One turn sends every row of this set to another row. A few are shown first. Where does it send the rows asked after them?
K_501: [ 1.77 -0.84 -0.29  2.34  3.10 -0.72 -2.99  2.31  0.35  2.19 -0.37 -0.09
 -1.41 -0.13  1.79  0.43  2.34  0.29 -2.53  0.13 -1.89]
K_286: [-0.84 -3.04  1.38  1.78  3.51 -2.86 -1.05  1.35 -0.49  2.55 -1.29  1.30
 -1.44 -4.35  0.05 -4.30 -0.32 -2.03 -0.93  0.35 -1.47]
K_588: [-1.04 -2.65  1.86  0.22 -2.33 -1.38 -2.30  2.13 -1.10 -0.57  1.53  1.49
  0.14  0.26  3.21 -3.00 -1.00  3.93  2.02  0.98 -0.74]
K_457: [-0.60 -4.33 -0.68  2.14  0.07 -1.08 -2.22  1.03  0.48 -0.98 -0.15 -0.64
  2.33 -2.01  1.00 -2.66 -2.58  0.90  1.42 -1.16  0.52]
K_83: [ 1.28 -0.81  1.67 -1.36 -0.58  0.79 -0.49 -1.83 -0.05 -0.04 -0.71  1.57
 -2.85 -1.37  2.11 -0.09  1.41 -1.67 -0.71 -0.43  1.97]
K_934: [-2.46 -2.50  1.76  2.22 -0.98 -1.19 -2.17  2.26 -1.45 -1.06  1.20  0.81
  1.02 -2.66 -0.13 -0.36 -3.40 -0.39  1.70  0.98 -2.74]
K_886: [-0.84  0.36  0.52 -1.54 -1.01 -1.20  1.39 -0.21 -0.29  0.75  0.93  2.22
 -3.87 -0.74  2.75 -2.68 -0.65  2.83  1.64 -1.57  1.27]
K_393: [-0.38 -1.49  0.00  0.62  0.75 -2.37  2.09 -0.25  1.69 -0.22  0.89  3.56
 -1.83 -0.90  3.54  0.25  1.54 -1.86  0.15 -0.84  0.63]
K_433: [ 1.45  1.29  2.87 -0.52  2.96 -0.76  2.36  2.19 -0.37 -2.04 -0.50  0.80
 -0.94  0.23 -2.10 -1.67 -0.85  3.40 -1.65  1.76  1.26]
K_25: [-1.37 -2.92  2.35  2.73 -0.64 -3.04 -0.66  1.40 -2.43 -0.23 -0.49  1.15
  1.45 -3.31 -0.01 -1.37 -2.72  1.41  3.17  1.94 -0.25]
K_998: [ 1.41 -2.01  1.91  1.49  3.36 -1.39 -1.89  0.83  0.09  1.61 -0.15  0.11
 -3.65 -1.62  0.97  0.38  2.62 -0.08 -2.49  0.77 -3.72]
K_717: [-0.46 -0.96  1.93  2.44  3.20 -5.10 -0.85  3.06 -0.82  1.40 -2.36 -0.06
 -0.44 -2.68  0.03 -3.34 -0.43 -2.06 -0.53  0.20 -0.55]
K_30: [-0.92 -4.61 -0.38  1.07  2.94 -2.14 -0.52  3.75 -2.23  0.11  0.58  1.81
 -3.45 -1.26 -2.60 -1.43 -0.26  0.97 -2.92 -0.05 -1.79]
K_524: [-0.96  1.43 -0.39  0.96  2.56 -1.35 -1.31 -0.88  1.37 -0.87  0.12  3.13
 -3.08 -0.84  3.04  0.01 -0.03  1.47  0.93  0.30  2.34]
K_925: [ 0.37 -0.67  0.35  0.02  0.03 -2.40  1.05 -1.09  1.57  2.11  1.41  1.72
 -0.48 -2.05  3.60  1.49  1.95  1.06 -0.43  0.06  1.33]
K_868: [ 1.65 -0.95  1.85 -1.78  0.15 -3.71  0.81  1.35 -1.90 -3.60 -0.82 -0.52
 -0.83 -0.16 -2.99 -0.84 -0.30  2.28 -0.78 -1.03 -1.98]
K_641: [-0.87 -1.54 -0.40  1.06  2.22 -0.97 -1.00  3.74 -4.06  0.19 -0.77  2.10
 -4.13 -0.56 -2.60 -0.82 -0.83 -0.29 -2.71 -0.35 -0.11]
K_527: [ 1.17 -0.36  0.78 -0.88  0.98 -0.19  2.46 -0.23 -4.03 -0.99 -0.37  2.28
  0.06  0.06 -1.97 -0.35 -0.56  3.75 -2.36  0.13 -1.62]
K_67: [-1.67 -0.28  1.61  0.92  0.66 -2.05 -4.22  2.58 -0.04 -1.43  0.56  1.59
  2.41 -1.78  0.24 -2.40 -2.30  2.28  0.64  2.75  0.14]
K_334: [ 0.22  0.14  4.32 -1.00 -0.13 -1.36  2.54  0.87 -1.35 -0.72  0.04 -1.02
 -0.60  0.67  1.23 -3.61 -1.68  4.02 -0.32  0.06 -1.46]
K_997: [ 2.88  0.17  1.12 -1.00  1.38  0.56  3.10  1.63 -1.32 -0.49 -0.38  1.70
  0.34 -0.57 -2.76 -1.65  0.26  1.77 -1.09 -0.18 -3.31]

K_433 goes to K_524
K_925 goes to K_25
K_998 goes to K_286
Where do these go?
K_334 goes to K_886
K_934 goes to K_997
K_641 goes to K_501
K_83 goes to K_457

